(in the rows, 128 means zero)
Named moves, each a turn or a mirror, and the order they were made in; the first pair answered
vok:
[142  98 106 120 170 157 133 149 101 143 146 127  88 142 121 150 141 105
 145 123] => [119 110 103 107 131 158 140 174 137 151 139 111 103 120 128 150 164  87
 128 127]
[121 126 138 151  95  88 185 158 168 146 117 150 125 150 153  91 141 155
  98 111] => [142 116 140 163 134  87 180 132 128 141 126 165 110 174 145  91 118 173
 111 103]
[130 115 118 133 153  89 179 152  99 111 125 166  56 160  93 130 162 169
 165 109] => [ 97 136 111 115  98  88 188 181 151 120 116 144  77 127 106 126 195 147
 144 120]
[118 157 140 121 102  92 124 176 131 146 136 108 136 124 129 117 114 115
 114 150] => [144 140 143 137 148  95 118 152  88 137 144 127 121 151 120 118  87 134
 132 141]
Vul:
[120 143 194 140  48 127 127 121 166  98 123 133 129 143 119 153 116 157
  86 128] => [112 120 171 147 162  81 124 153 143 118 163 140 143  95 114 101  63 145
  86 111]
[146 148 208 179  47 203  77  68 121 101  60 134 187 179 126 207  86 140
 119 137] => [118 131 241 228 140 103  97 105 139  95 106 152 199 152  98 152  33 170
  82  89]
[119 134 111 126 137 151 134 146 136 150 126  98 135 111 139 132 149 112
  95 154] => [113 139 122 132 120 144 139 143 148 140 122  99 132 123 135 139 157 122
  88 150]
sugov:
[105 160 124 100  50 164 118 156 122 132 123  96 104 120 144 119 159 112
 115 140] => [124 129 146 151 173 123 110 139  70 121 166 123 106 127 122  89  73 138
 119 110]
[138 130  77  97 120 176 112 129  96 149 123 123 134 117 149 130 152 103
 152 146] => [147 115  85 119 171 161 108 121  72 146 143 135 134 123 141 117 115 114
 152 132]
[ 96 141 103  94 144 113 133 145 152 150 112 123 128  85 156 109 110 104
 117 126] => [ 99 134 104 101 159 108 130 140 145 149 117 131 129  89 154 105  96 107
 116 120]
kov:
[117 110 145 135 137 132 111  76 110 143 129 141 144 136 114 140 103 132
 123 123] => [123 110 137 127 129 143 109  69 105 142 123 142 136 144 114 146 114 134
 129 125]
[122 132 148 147 139  65 159 149 154 109 140 150 111 148 107 108 144 163
  95  93] => [141 134 125 119 104  97 161 133 136 113 118 151  85 169 115 125 186 165
 119 106]
[123 140 147 138  74 131 126 120 132 128 133 133 125 145 148 142 120 134
 122 123] => [134 130 103 111 100 147 123 130 108 144 131 132 113 132 161 132 136 119
 143 136]
Then:
(2 to 3 moves a pair)
[127 158  80  96  90 154 167 122 133 152  92 127  99 131 117 158 183 136
 107 155] => [119 151  80 101 125 108 186 139 136 148 106 138  86 129 106 130 184 154
 100 134] -> Vul then kov
[138 153 124 133  55 170 113 102 165 105  77 118 139 138 143 174 121 146
 128 135] => [104 156 136 143  73 137 114 133 201 113  94 110 171  95 140 148 100 134
 101 124] -> sugov then vok
[111 129 138 129  95 141 112 114 123 122 128 128 179 127 124 132 139 127
 136 127] => [121 120 145 142 121 132 112 104 105 115 134 136 173 141 114 125 124 141
 143 117] -> vok then Vul
[136 118 102 117 154 139 109 129 102 142 133 148 129 118 135 122 120 112
 146 129] => [138 123  96 107 136 149 110 126 104 144 123 143 125 122 140 129 135 107
 149 133] -> sugov then vok
[167 117  79 100 130 218 100  96  61 148 106 119 117 154 164 144 125  92
 166 161] => [166 122 172 173 124 154 123  61  82  98 111 146 105 220 121 152  94 162
 134 120] -> sugov then Vul then sugov
[158 119 103 100 124 171 119 104  97 114 129 137 132 151 122 158 128 106
 153 140] => [137 113  95 104 168 147 116 134 111 128 149 130 155 107 124 129 104  88
 140 134] -> vok then kov then vok
[112 152 151 145  82 106 143 154 159 108 135 134 142 115 117 118 140 132
  92 122] => [141 151 142 135  72 131 143 126 127 103 121 144 110 155 117 135 164 151
 115 128] -> sugov then kov
[107 130 157 167 136 107 141 143 164 139 151 119 156  93 134 126  85 123
 108 117] => [119 141 108 114  74 160 143 142 156 152 119 107 130 103 155 147 152 108
 134 147] -> vok then sugov then kov
[122 140 119 155 194 115 139 148 106 102 154 102 181  85 140  90  89 116
 102 153] => [139 139 103 139 182 163 122 134  84 112 141  97 179  93 155 114  92  98
 124 174] -> vok then Vul then sugov
[168 127 133  73 159 135 168 143 157 106 151  85 107 114 136  93 162 105
 168 132] => [160 135 159  89 134 115 180 138 180  91 147  89 104 130 122  97 170 123
 152 122] -> Vul then Vul
[103 120 168 144 131 113 132 141 180 116 133 101 174 106 117 125  92 102
 106 126] => [111 116 131 117 138 147 119 145 156 137 129  92 177  88 136 127  99  76
 125 142] -> Vul then sugov
[100 129 138 117 123 135  99 145 138 139 120 108 152  96 135 120 108  77
 124 147] => [112 139 154 114  67 146 109 123 147 120 101 115 131 137 128 142 141  98
 123 147] -> kov then Vul then kov
[101 133  92  78 145 157 112 167 124 163 138 120 146  73 171 113 110 101
 127 129] => [123 123 145 133 196 131 107 124  90 132 153 146 137 121 144 116  52 143
 123 101] -> Vul then sugov
[129 106 165 113 116 144 135  80 111 100 125 127 144 121 151 120  80 162
  93 126] => [120  99 152 105 133 140 129  97 112 110 134 121 158  96 157 110  71 144
  93 131] -> vok then sugov then Vul
[123  86  83  94  85 138 141 152 139 188 104 144 110 106 140 115 198  55
 145 136] => [126  86 207 205 122  83 134 101 143 136 130 172 135 154  97 123  95 113
 108  91] -> kov then vok then kov
[145 137 121  98  94 130  93 145 138 131 124  98 124  88 145 151 154  97
 121 150] => [173 120 156 143 150 101  98 110  98 101 139 130  98 144 117 148 116 149
 126 121] -> Vul then vok
[110 125 139 118 152  99 125 166 152 130 144 123 164  87 119  85 109  94
  98 120] => [129 137 194 150  93 109 129 118 158  94 123 135 147 154 104 127 116 133
  93 109] -> vok then kov then vok
[ 87 154  83 115 101 141 139 161 108 137 150 128 142 111 147  86 140 118
 111 144] => [ 85 145 101 139 134 129 130 157 103 132 166 133 157 104 140  82  99 121
 105 134] -> kov then Vul then sugov
[149 146 122 161 175 113 129 104 112 114 104 141 128 104 129 134 105 155
 139 129] => [118 159 118 152 148 108 130 131 150 122 105 126 153  69 138 131 115 132
 121 137] -> sugov then kov then kov
[136 128 168 164 116 128 126 110 139 113 132 130 147 139 130 136 106 141
 119 124] => [125 134 134 126  86 149 124 130 151 133 119 115 149 114 146 138 140 114
 122 142] -> Vul then sugov
[128 152 126 105  56 183 128 141 142 156  79 101 132 108 130 154 215  98
 129 149] => [128 145 116 109  82 201 106 144 130 169  87  91 156  80 139 155 180  74
 136 156] -> sugov then Vul then vok
[151 123 134 140 164 132 124 106  63 120 130 155 116 157 118 119  99 160
 150 114] => [153 134 149 141 123 139 126  92  76 111 119 156 107 174 115 137 120 170
 146 118] -> Vul then Vul
[148 118 173 173 158 154 105  81  97 117 149 129 146 147 116 152  52 142
 135 116] => [153 131 146 135  83 206 103  74 104 125 119 115 135 150 133 178 105 120
 150 146] -> Vul then sugov then vok
[110 102 151 167 155  99 129 110 128  93 136 138 140 137 133 123  71 168
 111 105] => [ 80 117 147 155 113  97 136 137 174 100 130 121 157 107 144 119  96 148
  92 114] -> vok then sugov
[100 132 177 176 111 140 123  97 142 101  98 137 184 150 110 148  74 129
 127 113] => [106 119 121 141 152 177 104 110 109 133 104 127 192 111 133 136  64  89
 152 135] -> vok then Vul then Vul
[138 133 119 109  96 158 103 138 124 165 117 116 117 132 129 147 112  78
 131 146] => [149 131 143 128  98 159 100 115 113 151 114 125 108 159 122 155  99  95
 132 141] -> sugov then Vul
[134 144 131 133  49 122 123 157 132 123 145 153 152 105 179 123 120 112
  95 154] => [148 127 151 166 112  90 126 139  98 107 164 174 141 126 159 111  76 143
  98 127] -> sugov then kov then Vul
[101 109 120 111 179  94 131 171 132 143 150 114 143  79 133  79 125 109
 111 130] => [149  99  96  90 172 169 110 123  69 143 131 122 123 120 145 118 133 108
 159 152] -> Vul then vok
[119 109 138 136 179 118 102 137 115 134 156 130 154 117 141 124 101 123
 137 133] => [134 106 133 131 178 136 101 121  97 132 149 132 139 135 144 136 106 126
 151 139] -> sugov then kov then vok
[150 141 149 126  77 150 139  96 123 110 103 139  92 175 120 159 164 156
 136 139] => [ 97 148 142 118  72 116 142 156 187 132 118 115 137 100 131 129 166 121
  99 134] -> sugov then Vul then vok
[147 108 134 125 152 127 112  76  89  98 109 158  98 145 141 145 145 162
 122 119] => [121 124 146 123 109  97 131  98 134  93 105 153 100 138 136 141 178 165
  96 114] -> sugov then Vul then sugov
[105 132 121 116 119  95 135 153 158 140 120 120 128  95 127 103 156 124
 119 115] => [126 115 120 131 181 100 121 135 116 139 133 133 127 104 124  98 115 128
 135 106] -> Vul then Vul then sugov
[146  93  99  91 166 157 113 118  89 139 131 103 105 131 131 127 118 120
 165 141] => [111 117 172 132  98  89 147 124 164 103 125 107 107 155 104 127 140 164
 111 115] -> Vul then Vul then vok
[169 132 118 105 111 165 109 112 125 148 108 103 126 151 151 150 165 108
 154 169] => [182 115 127 128 173 150 106 100  92 143 125 122 123 164 141 139 120 126
 159 153] -> vok then sugov
[105 154 145 127  85 165  96 158 145 159 119 102 164 116 154 106 110  87
 131 140] => [153 139 167 154 119 163 102 105  88 131 119 134 122 188 132 119  95 136
 155 123] -> Vul then vok then kov
[139 138 102 121  63 171 121 123 130 115 112 124 127 140 147 160 137 103
 128 136] => [109 128 121 152 129 126 115 150 145 124 148 121 164  90 140 126  77  92
 104 117] -> kov then kov
[ 98 108 128 135 143 126  88 138 141 159 130 128 173 113 120 113 110  90
 137 122] => [130 101 135 145 152 146  82 104 105 146 124 142 149 156 113 128 105 113
 157 122] -> sugov then Vul then vok
[109 136 104  65 135 125 174 136 107 138 128 103  97  99 171 107 160 117
 128 117] => [139 127 107  75 158 150 159 105  66 130 129 113  92 127 166 120 133 126
 147 118] -> Vul then sugov then Vul
[150 124 166 157 151 155 117  91 109 123 143 143 140 140 114 141  70 134
 143 135] => [125 142 122 105  82 181 121 126 144 148 122 116 144 104 139 144 133  95
 141 162] -> Vul then vok then kov
[151 144 136 127 152 140  95  78  89 129  97 108 147 160 151 169 139  87
 153 129] => [109 161 152 129 106 113 108 112 153 135  97  89 173 128 153 157 156  73
 117 127] -> kov then vok then Vul
[ 93 104 103 104 194  95 155 180 144 129 161 150 111 113 123 106 149 103
 110 104] => [ 77 118 145 129 165  79 156 177 177 112 160 148 126 121 117 114 138 111
  89  94] -> sugov then kov then sugov
